One turn moves each row of this set onto another row. After a few examples, where does it send each row asked below?
J166: [  3.3  -7.2  -3.0  26.4   0.4  -9.4  -5.0  35.3 -16.5  14.7   6.9  -1.7
 -34.5  -6.3 -15.9 -19.0  30.8  14.1 -20.9  -0.4]
J953: [-19.9  30.7  17.2  -0.3   6.1  -3.5  11.6 -25.0  -0.2 -18.4  14.5 -31.6
 -16.0  46.8   4.0 -27.1   2.8  -9.7  -8.1   2.2]
J755: [ 41.9 -13.1 -26.6  26.2  -2.0   7.5  -0.1 -18.3  20.7   0.8  -7.1 -33.1
  -2.3  -3.8  -0.8  11.9 -16.2  20.3 -12.3  -9.0]
J293: [ 12.5  14.9 -33.0  51.5 -22.6  -0.7  11.6 -12.6  -1.9  13.4 -16.7 -23.7
  25.3  18.0  10.3 -15.0   5.9  -4.1 -15.2   1.3]
J431: [-18.1  -4.1   3.5  48.2  -4.1   2.4 -15.9  22.1  -0.5  -0.9   2.2  25.7
 -25.9  21.1   9.7  -8.4   6.8 -19.3  -2.9 -13.5]
J727: [  3.5  -5.0  -8.9   6.7  18.5   6.2   1.9 -10.9  16.2  31.1   1.4 -29.0
 -32.3  -9.1   8.4   5.4  20.3  12.2  18.6 -15.5]
J869: [ 24.3   3.1  25.6   5.0   6.4 -25.0 -14.9 -10.5 -11.9 -27.4  -0.2 -21.0
 -16.7  16.0  20.0   3.7 -34.0  -4.5   5.1   6.1]
J606: [  2.1   8.6  -6.7 -18.4 -25.8 -33.7  25.2 -16.2   9.0  15.2  -6.1  14.9
   7.1   3.7   8.7  -6.5   3.6  -9.2 -31.2   0.7]
J759: [  7.3   9.1 -36.0  49.7 -19.0  -2.8  17.7 -24.7   3.0  17.2 -12.2 -17.9
  18.0  18.6   3.9 -17.5  21.2  -5.7 -22.2   4.3]
J813: [  6.8   0.8  -1.3   5.3  23.3  -5.8 -22.7 -23.4 -25.1 -23.9   9.1 -35.4
   4.7  -0.5  -6.1   6.7  -6.9  20.3 -12.0  28.5]
J728: [  7.5  -6.0  -4.6  14.0  19.1  -1.2 -18.7 -24.2 -11.9 -31.0  14.3 -24.3
   2.0   4.4  -5.5   9.1  -7.2  35.6  -5.9  28.5]
J213: [ 11.0  16.4  -6.6  44.1 -15.3  11.7  -7.9   5.3 -12.4 -10.0  22.0 -24.0
 -10.5  38.9 -11.1 -33.6  -4.5 -28.3 -26.8  -3.4]
J709: [ -6.2  32.2  15.4   0.7  13.7  -1.3   7.7 -36.9  -2.4 -19.7  12.5 -31.3
  -8.0  42.3  15.7 -21.9   3.5 -16.2  -1.4   3.8]
J950: [ -6.6  -4.5  -6.4  45.7  -7.0  -6.0 -24.8  12.3  -5.8   7.9  16.5  23.3
 -23.8  16.2   3.9 -16.0   8.3 -24.9  14.9  -6.7]
J50: [-16.0   0.6  -6.7  43.1   1.9   2.9 -29.3  18.6  -2.6  -1.6   2.7  23.0
 -22.3  12.5   6.1 -13.2  15.3 -13.9  11.7 -14.1]
J260: [  6.6  -8.1  -5.7   9.7  10.2  10.5   7.3  -5.4   1.8  21.4  -5.7 -27.2
 -39.5  -2.0  12.7   0.6  26.2  15.9  21.5 -18.1]
J347: [ -5.4  22.6  -9.3  31.3   6.1 -15.3   7.8 -30.5  28.6   1.8  11.0  21.7
  20.4  -4.2   7.8   1.4   1.3  -7.2 -43.9  11.1]
J488: [  0.4  28.2   3.5 -11.0   4.8   7.3  24.7  -7.0  34.8  12.4  21.0   4.9
 -28.0   9.0  -2.7  -6.2  -0.5 -11.5 -21.2 -28.8]
J110: [ 13.1   0.0  26.5  -0.9   5.8 -24.0 -12.8 -13.4 -27.4 -19.2  -6.9 -16.5
 -22.6  24.9  11.6   0.4 -31.7  -1.9   6.7  -0.9]
J339: [ 19.5  -3.8  20.9   1.8   2.7 -31.2  -3.1  -5.6  -7.3 -36.6   0.3 -18.2
 -18.2  27.1   9.2  -6.2 -28.3   2.2   9.3   9.6]
J763: [  8.9  21.6  -4.3 -21.3 -14.0 -30.7  32.5 -13.9  -2.6  13.1   1.0  17.8
  10.3  -3.7   4.4 -15.0   3.6  -1.0 -26.3  -1.3]
J509: [  9.7  21.4 -11.0  48.4  -1.5  15.0 -12.6  13.8  -9.0 -13.8  19.4 -22.0
 -14.1  37.2 -21.3 -28.3  -5.1 -19.3 -18.8  -7.1]
J214: [ -4.1  25.8 -12.4  37.9   6.2 -11.4  17.8 -27.8  15.4  -2.3   6.5  24.9
  26.4 -10.6  12.5   1.0  -8.3  -8.1 -28.7   6.8]
J366: [  3.1 -11.3  -6.1  21.9   6.1  -6.2  -2.2  30.7 -10.9  20.9  24.8  -3.4
 -29.0 -11.3 -13.3 -13.8  34.4   5.9 -13.5  11.1]
J76: [  3.0  -9.9 -11.1  17.8   9.4  -8.8 -11.1  26.7  -9.8  23.0   2.4   3.8
 -22.9   1.4 -19.2 -17.0  39.6  19.1 -20.5  -0.6]
J959: [ 40.6  -3.9 -22.4  17.6  -2.1   3.8   6.9 -19.1   8.9   3.8  -1.3 -41.0
  -3.1  -4.7  -7.7  18.2 -26.4  16.2 -17.1  -3.0]
J125: [ -5.7  20.3  -7.8  28.1   0.1  -5.5  -0.5 -33.1  18.7   5.1   9.5  21.8
  29.5   7.7  18.9   8.5  -2.2  -8.6 -39.0  13.1]
J800: [  7.6   4.6   0.4 -19.4  -6.1 -39.5  29.0 -16.7   8.0  19.3  -6.4   7.7
   2.7   1.9  -0.4  -4.7  -1.2 -12.6 -38.7   1.6]
J21: [ 16.0  -0.4   1.2  16.4  34.4   2.6 -23.7  -8.5 -19.1 -23.7   6.3 -31.9
   9.4   1.1  -0.1  10.3  -5.1  21.0 -16.8  25.6]
J831: [ -2.3  28.0   8.7 -14.4  17.7   9.3  23.5 -16.3  21.8   6.8  19.1  -1.4
 -31.2   0.2  -4.7 -14.0   2.0  -6.0 -20.8 -31.3]

J488 turns into J709
J110 turns into J431
Where do these go?
J869 turns into J50
J763 turns into J339
J755 turns into J727

One turn moves each row of this set onto another row. After a few examples, where does it send each row asked below?
J752: [-12.1 -24.3  12.0  -4.0  -2.8  -6.7 -33.0   8.1  12.6  11.6 -32.1  19.2
  24.9 -58.0   7.7  -9.7 -27.0]
J837: [ -2.0 -50.7  21.6  31.3  -1.2  -5.3 -14.1   4.8  16.2  -5.1 -16.1  17.0
  16.5 -50.4  20.9 -27.0  -3.1]
J325: [  2.2 -30.9  17.3  17.6   3.9  -5.9 -20.4 -33.3  44.9 -13.0  -0.5  26.6
  22.9 -17.8  12.0 -12.5 -36.4]
J129: [ -5.1   0.7  18.3  19.9  -1.5  13.3 -20.0   6.4 -27.1  22.3 -30.2  16.3
  16.1 -41.1  18.6 -17.1  27.4]
J224: [ -1.0   6.9  28.5  -0.9  12.0  19.6 -16.7 -17.6 -47.2   4.8   1.9  27.6
  29.2   6.8  -0.3   8.7   5.4]
J534: [ -6.1 -10.5  34.1  17.1   1.7  37.2  14.8 -17.6 -11.3 -30.7  -9.1  19.9
   8.0 -27.3  24.6  20.7  16.7]
J269: [-13.4  11.1  27.9 -11.5  -0.6  36.2  -1.4 -15.5 -14.1 -18.6 -21.6  21.3
  12.0 -31.9  15.6  35.4   0.1]
J194: [  4.9  -5.6  32.1  15.4  13.0  19.6  -8.4 -17.5 -44.7  -1.8   8.7  26.1
  24.3  12.4   5.2   2.6  15.0]
J472: [  4.8 -21.9  13.2  16.2   5.2 -12.7 -25.5 -30.2  46.0  -9.3   0.6  26.7
  19.5 -14.5  13.9  -7.1 -35.5]
J396: [ -6.7  -1.6  17.0  19.1  -3.8  14.9 -19.0   5.9 -26.8  20.2 -32.2  16.5
  16.3 -43.5  17.4 -18.1  25.6]
J244: [ -1.8   4.4  35.5  38.0  -1.6   8.3 -31.2 -16.2  15.8 -27.8  34.4  22.7
  22.6 -25.8  32.5  11.3 -25.7]
J662: [-12.0  13.2  31.8  13.3  -3.5  13.5 -37.8 -15.7  12.1 -20.2  26.6  22.3
  30.2 -34.9  24.2  16.9 -40.9]
J501: [ 10.0 -14.9  11.7  26.1   4.9 -28.4 -38.4  15.3  21.0  10.8 -17.0  18.4
   4.0 -34.4  18.9  -3.2  -4.2]
J903: [ -1.6   5.0  22.6  15.5   2.7 -11.3 -15.2   7.7   9.7  -9.7  -8.2  10.6
  23.3  31.7   1.2 -24.9 -21.4]
J697: [  4.8  15.8  28.2  14.6   4.0  19.5  -4.8  -9.7  -7.4 -20.0  -8.3  21.8
  -5.4 -13.5  24.4  38.3  18.6]
J743: [ -3.7  -2.2  18.0  20.3  -1.8  14.7 -18.0   6.8 -27.4  20.8 -30.2  17.3
  16.9 -41.9  18.3 -19.4  27.6]
J630: [ -4.4  -8.8  33.3   0.3   9.0  29.8  -4.8 -22.6 -48.0  -2.2   2.3  26.9
  33.5   0.2   0.0  -1.2   6.3]
J540: [ -9.4 -19.2  31.6  17.4  -0.3   6.0   3.1   0.6   6.1 -20.4  -7.5   8.7
  33.4  19.8   0.0 -42.1 -21.2]
J492: [-18.2   1.9  23.9  -8.2  -0.6   4.1 -10.6   2.6   5.6  -7.7 -18.4  11.0
  35.6  13.8  -5.7 -28.7 -38.1]
J932: [-15.3  -9.4  38.7  26.0  -6.1  24.9 -22.2 -21.6   8.6 -31.6  28.8  21.6
  35.5 -40.4  27.7   2.9 -35.3]
J868: [ -0.2 -22.0  14.3   8.2   3.2  -6.0 -26.0 -32.1  44.8  -8.4  -3.6  26.6
  23.5 -19.7  10.5  -6.3 -41.2]

J903 turns into J492
J244 turns into J662
J630 turns into J194
Where do these go?
J472 turns into J868
J534 turns into J697
J752 turns into J837

